One turn moves each row of this set onto another row. After a few examples, where does it send each row asked below?
K_728: [  0   1 -11  -1 -21   9 -12  -6  10   1  -4   2   6  -2   6   5  21  -9
  12 -12  -2  -4  -3   3 -12  -3   6   1  -4  -1   2  10  13  -3   4 -14
  12   4   3  -6   7   5   8   7  -9  -2]
K_405: [  1 -19 -18   0 -10  -5   1  -5   7 -14   7  -4 -13  -7  13  -7  26   9
  -8  -7  -6 -12  -1   2  -8  -6   4 -10   4  -4   3   9  12   0   6  -8
  16  11   7  19   8  12  -9  -4  -5  16]
K_93: [-18  -2 -12  10 -20   1 -11  -5  -6  -2 -11 -11 -19   0   2  -2   5  13
  -7 -16  -8  -1 -13  -5  -3   7  14   3   5   0  -1  -2   9   4   6  10
   3  20   9   9  11  -5   2   0   7  21]
K_571: [-17  -2 -10  11 -21   3 -10  -9  -8  -1 -13 -14 -17   1   1  -1   4  13
  -9 -13  -5  -4 -16  -1  -6  10  12   3   5  -4  -1  -9   9   5   4   6
   3  21   7   6  11  -4   3   1   7  18]
K_197: [ -3 -19 -18  -2 -17  -7  -1  -8   9 -15   7  -1 -13  -6   8  -1  24  10
  -6  -9  -5 -13  -1   3  -8  -5   0 -12   2  -4   5  10  12   3   7 -12
  16  11   7  14   5  10  -9  -5   0  14]
K_371: [  1   9  -9   1 -16  11  -9  -4  -9  -4  -1   5  -1   4   8  10   1  -1
  -4  -4 -19 -10  -2   3  -9  -6  20  14   9   4  -6  -4   2   2  -4   0
   2  12   9  13  17  -2  12   0  -3   9]
K_897: [ -1   3  -6  -6  -1   7  -2   2   3  -3  -1  -8  -9   1  18  -7  -7   9
  -6  -2 -12  -4 -18  -4   0   8   9   4  -1   6 -14   7  -7   7   3  -6
  18  16   0   9   5  -2   3   3 -14   8]
K_58: [-15  -1  -7  12 -21   2  -8  -6  -5  -6  -7 -11 -18   2   2   0   8  11
  -7 -16  -4  -4 -14  -4  -4  10  12   2   4  -1   0  -6  11   7   1   8
   2  18   9   7  11  -7   3   1  10  20]
K_17: [ -5   6 -15   1  -5  14  -7 -19   7  -2  -2  -7  -7   2   9  -6   9 -10
  -3 -13  -9  -8  -1 -11 -11 -15   3  17   5   1   0 -12   9   9   0  -7
   6   8  -3   8  14  11  -5  -5  -1  21]
K_889: [ -4   2  -7 -10  -9   7  -4   3   0   7  -6  -7  -1   9  13  10   0  -7
  15 -16   0  -5 -11  -5   3  -1  -4   7 -10  12   4  -6   9   4   6 -12
   4  13  14   8  12  -5  -5  -2   3   7]
K_782: [  0   6  -5  -2 -14   5 -11  -4 -11   0  -4  -1   1   3   8  10   1   1
  -6  -2 -17  -9   1   3  -5  -6  17  13  11   1  -7  -9   0   0  -7  -2
  -1  10   8  11  17   1  13  -3  -4  13]
K_408: [  0 -18 -13  -5 -13  -3   6  -9   5 -14   5   1 -11  -4  10  -1  24   8
  -8 -11  -2 -10   5   6  -8  -5   3 -10   5  -5   3   9  12   2   2  -9
  11  13   9  20   7  15  -4  -4  -1  14]
K_887: [  2  -6 -13   0 -24   6 -12  -3   5   0  -2   0   7  -1   5   5  24  -5
  10 -15   0  -2  -7   6 -13  -8   9  -1  -1   1   1   7  16  -3   8  -9
   8   1   4  -4   6   7   4   7  -8   0]
K_809: [  1   6  -4  -5  -4   7  -1   7   3  -4   0  -9  -7  -2  18  -3  -6   6
  -1  -6 -15  -3 -20 -10   0   4   6   4  -3  10 -16   6  -5   9   2  -2
  23  12   4   7   4  -2   5   1 -12  11]
K_638: [ -4  -1 -10 -11 -10   6   1   0  -4   6  -6  -9  -4   3  13   7   1  -8
  12 -17  -1  -5  -6  -7   7  -2  -2   8 -11  12   6  -6  11   1   5  -8
   7  11  15   9  13  -3 -11   1   6  10]
K_789: [ -6  -5  -9  -6 -10   8  -1   3   1   2  -5 -10   0   3  13  14  -4  -9
  16 -15   1  -1 -11  -6   0   0  -2   7 -10  12   4  -3   9   4   7  -8
   8  13  19   7  10  -4 -12  -1   7  12]
K_44: [-11 -18 -14  14 -19   1  -5   0   2  -1  -3  -2 -15 -15  17  -7   3   4
   1 -18 -20 -13 -10   2 -13  -1  16   7   8   5  -6   4  16   8  -5  -6
  12   5   4  12   0   7  10  -6  -9  29]
K_308: [  2 -13 -12   9 -16 -11  -6  -6   0 -22   5 -10 -10  -9   7  11   1  10
  -7 -19 -13  -7 -22  11  -3   4   5  -6   8  -3  -8   4  -2  13   9  -7
  20  15   0   5  13  -7   0 -12  -5   9]
K_547: [  3 -15 -15  10 -12 -13  -2 -11  -1 -21   1  -8 -10  -4   3  13  -1   1
  -8 -17  -7  -3 -18  12  -4   3   4  -4   5  -4  -5   0   1  16  12  -6
  20  13  -3   4  12  -5   2 -10  -6  13]
K_993: [  2   5  -2  -8  -3  10   1   5   4  -1  -2 -10  -7   0  19  -3  -1   8
  -5  -5 -14  -3 -17  -7  -1   5   5   0  -1   7 -14   6  -8   5   4  -9
  23  19   6  14   6  -2   1   1 -10  18]
K_640: [  1   7  -3  -3  -3  10   1   3   4  -5  -2  -8  -9  -1  19  -3  -5  13
  -4  -7 -15  -4 -20  -4  -1   6   8   4   0  11 -11   2  -6   6   8  -5
  24  23   6   9   6  -5   3  -2  -7  10]
K_795: [  2 -13 -14  13 -13 -12  -4  -7  -5 -20   4 -10 -11  -9   5  10   0   4
  -7 -21  -8  -4 -23  10  -2   5   7  -4   9   1  -4   1  -2   9  13  -8
  17  13   1   5  15  -6  -5 -13  -6  11]
K_455: [ -1   9   1  -1  -5   5   4   7   4  -5   3  -8 -11  -3  15  -2  -1  12
  -5  -4 -12  -4 -16  -5  -3   6   5   2  -1   9 -16   7  -6   8   2  -5
  22  15   9   7   4  -5   2  -2 -11  12]
K_515: [  5 -11 -16   9 -18  -9  -3 -10   4 -15   1  -9  -7  -7   3  14   1   4
  -6 -16 -10   0 -24  12   1   5   7  -3   8  -2  -5   3  -5  12  15 -10
  18  14  -1   6  14  -6   0  -8  -6  11]
K_56: [ -8  -3 -11  -6  -5   4   1   2  -3   6  -5  -9   0   5  14  11  -3  -4
  10 -16   1  -7 -14  -4   6  -1   0  10  -9  12   3  -5  14   1   2 -11
   4   8  18  10   6  -6  -7   0   4  12]
K_784: [ -9   9 -13  -1  -6   9  -3 -20   9  -3  -3  -6  -8   6  10  -7  11  -9
  -5 -15 -10 -12  -2 -11 -11 -12   0  13   5  -2   0 -11  15  10  -2 -12
   7   7  -1  11  13   7  -4  -4   0  23]
K_382: [ -1 -10 -14  17 -14 -13  -3  -7   2 -21   2  -6  -6  -7   3  14   3   4
  -4 -16  -9  -7 -20  10  -5   4   7  -7   4  -4  -6   2  -4  10  12 -12
  16  11  -3   7   8  -6  -7  -8  -5  13]
K_252: [ -5   2  -8  -5  -9   6   5  -3   2   1 -10  -8  -4  -1  12  15  -6  -5
  12 -19  -2  -6 -11  -7   1  -2  -5   6 -11  14   4  -3  12   3   4  -6
   7  13  18   9  11  -6  -6  -1   5   4]
K_609: [  0  -7 -14  -6 -22  10  -9  -4  10  -1  -1   5   6  -4   9   5  25  -8
  16  -6  -4  -7  -5   3 -12  -8   6   4  -3   4   1   7  12   0   7 -12
   7   5   2  -4   1   8  -1   1  -7   2]
K_939: [-14  -9 -25  10 -25   3  -8  -3   4  -5  10  -3  -5   0  12   2   5 -14
   2 -11 -10 -12 -13   1  -3  -1   8  -3   0  -6  -3  -1   6  13 -13  -7
  -4   9   2  -1  14  16   2  -9  -7  12]
K_951: [  1  -3 -13  -2 -25   8 -10  -8   4   0  -4  -1   6  -3   8   5  22  -7
  13 -10   0  -5  -7   7 -15  -9  10   3  -6   1  -4   8  11  -3   8 -10
   4   8   4  -6   2   8   2   8  -9   5]
K_941: [  1  -9 -11  11 -14 -13   0  -6  -3 -19   5  -8 -10  -5   3  12  -2   2
 -10 -20  -9  -2 -19   7   1   4   6  -3   8   0  -3   1  -7  13  11  -8
  19  12  -4   5  13  -2  -6 -11  -6  12]
K_336: [  6 -16 -16   1 -12  -3   3  -9   6 -14   4  -5 -15  -3  10  -1  27   9
  -8  -8  -7 -10   4   4  -7  -5   6 -12   5  -4   3   6  12   2   8  -9
  11  12   4  21   7  10  -8  -5  -6  14]
K_475: [-14  -9 -25  10 -24   2 -10  -4   1  -5  13   2  -4  -2  12  -2   6  -9
   2 -14  -9  -9 -11  -3  -1  -1   4  -1  -1  -6   0  -3   5  12 -10  -7
  -5   8   2   2  16  21   2  -6 -10  17]
K_677: [-19 -12 -23   8 -24   0  -9  -5   4  -6   9   2  -4   2  13   0   3  -8
   0 -11  -7  -8 -13   0  -6  -1   4  -2  -2  -7   0   2   6   9 -14  -7
  -3  10   0  -2  20  19   2  -6 -11  17]
K_990: [-10   4 -13   0  -7   8  -2 -19   9  -2  -4  -8  -6   2  10  -3   7  -9
   0 -10  -9  -8   0  -8 -12 -14   0  18   4  -1  -1 -11  12   6  -1  -8
   5  10  -4   7  13   9  -3  -6   0  26]
K_166: [ -1  -7 -17  -3 -22   4 -13  -3   6  -2  -2   1   8  -7   7   4  23 -11
  14 -10  -4  -3  -6   7 -11  -9   8   3  -2   0  -1   7  12  -3   6  -7
  11   1   2  -6   8   9   1   7  -7   3]
K_465: [-13 -19 -13  14 -17   0  -6  -4   1  -5  -6  -5 -14 -10  19  -5   2   8
   1 -12 -17 -11 -11   4 -15   0  13   8  13   4  -6   6  19   7  -9  -6
  14   7   6  15   1   7  10  -7  -8  23]
K_370: [ -4  -2 -11  -5 -10   7   0   2   2   4  -9  -8  -3   1  16   8  -2  -7
  12 -19   0  -5 -11  -8   3  -1  -1   7 -11  14   7  -2  17   0   3 -10
   6  12  17   8   9  -1 -10   5   5   8]
K_72: [  3   7  -2  -5  -6  11   1   3  -3  -3  -2  -8  -8  -2  16  -7   0  10
  -2  -6 -15  -1 -19  -6   1   7   9   7  -2  12 -14   3  -5   3   7  -3
  23  15   6   6   7  -2   6  -3 -14  10]
K_459: [ -2  -8 -11  -4 -24   9 -12  -5   9  -4  -1   3   7  -3  11   5  22  -4
  12  -9  -4  -4  -5   5 -17  -3   5   5  -4   0  -1  10   9  -3   9  -9
  12   2   6  -4   4  10   5   8 -10   1]
K_622: [  4 -18 -20   0 -12   0   2  -6  10  -8   4  -4 -13  -3  12   3  25   8
  -6  -6  -4 -11   4   4  -7  -5   4 -13   0  -6   7   7  14   5   0 -13
  12  10   3  20   7   6  -9  -6  -1  11]
K_60: [  0   6  -8   1 -15  10 -16  -1 -11  -4  -6  -1  -1   1   6  11   4   0
  -7  -8 -17  -8   0   0  -3  -6  17  17  11   3  -6  -5   3   2  -3   1
   1  13  10  13  20  -1  10  -3  -3  11]
K_454: [-14 -14 -13  13 -17  -2  -3  -1   3  -3  -5  -2 -13 -12  18  -8   4   5
   0 -15 -15 -16 -11   2 -15   1  18   7   9   5  -7   7  15   6  -5  -9
  15   7   5  17  -4   9  11  -7  -4  23]
K_877: [  2 -21 -14  -4 -15  -2   2 -13  10 -10   7  -6 -18  -4  13   0  23  10
  -7 -11  -7  -9   2   5  -5  -4   0 -10   5  -2   6   6  14   3   5 -10
  14   8   9  20   9   8  -7  -2  -3  12]

K_17 goes to K_93
K_789 goes to K_515
Where do these go?
K_897 goes to K_408
K_465 goes to K_990
K_939 goes to K_371
K_609 goes to K_640
K_252 goes to K_382
K_941 goes to K_887
K_166 goes to K_72

